R: [-1.96, -0.39, -3.94, -0.06,  3.85,  1.35, -9.30, -4.20, -0.44, -3.90,
 -0.73, -8.11,  1.68,  1.43, -1.85, -2.53,  1.56,  5.66,  0.41,  7.16,
 -1.44,  1.07,  1.05,  2.57,  5.88, -4.33,  4.03, -2.61,  0.50, -1.69,
  0.99,  0.20, -0.44,  0.23,  1.37, -0.24,  1.31,  2.05,  4.49, -1.97,
 -0.20,  5.77,  2.62, -1.88, -3.80,  0.88,  2.93, -3.70, -1.04,  3.34,
  0.19]
X: [ 1.37, -1.42,  0.01, -1.49, -2.16, -0.73, -0.27, -2.90,  1.09, -2.96,
  2.88,  1.16, -0.08,  4.66, -0.20,  0.76, -1.12,  2.01, -0.14,  1.07,
  3.17, -0.98,  1.89,  1.67, -0.02, -1.46, -2.16,  1.85,  0.97,  0.08,
  1.90, -0.11,  0.55, -0.83,  1.32,  0.87,  2.30,  0.33,  0.86, -1.19,
 -1.65,  2.11, -0.87, -0.16, -1.79, -0.88,  1.14,  1.00,  0.58,  0.33,
  0.67]
E: [ 1.28, -0.46,  0.70, -0.68, -2.67,  0.25,  0.78, -0.62,  0.60, -1.09,
  1.73, -1.05,  1.27,  0.12, -2.11, -0.06,  0.13,  0.72,  0.61, -0.67,
  1.66, -0.36,  3.45,  0.79, -1.77, -0.29, -0.52, -0.90, -0.16, -1.93,
  0.10, -0.23,  1.09, -0.70,  0.02, -0.65, -0.74,  2.18, -0.16, -0.73,
  0.30, -0.06,  0.09,  0.78,  0.66, -1.98,  0.15,  1.50,  1.68, -0.90,
  0.11]
Z: [-1.96, -0.39, -3.94, -0.06,  1.69,  0.10,  0.86, -4.20, -0.44, -3.90,
 -0.73, -1.62,  1.68,  1.43, -1.85, -2.53,  1.56,  5.66,  0.41,  7.16,
 -1.44,  1.07,  1.05,  2.57,  5.88, -4.33,  4.03, -2.61,  0.50, -1.69,
  0.99,  0.20, -0.44,  0.23,  1.37, -2.78,  1.31, -1.94,  4.49, -1.97,
 -0.20, -0.14,  2.62, -1.88, -3.80,  0.88,  2.93, -3.70, -1.04,  3.34,
  0.19]
succ: [-2.90]	[1.09]
succ: [-1.77]	[-0.29]
succ: [1.69]	[0.10]
loc: [0.15]	E, 47

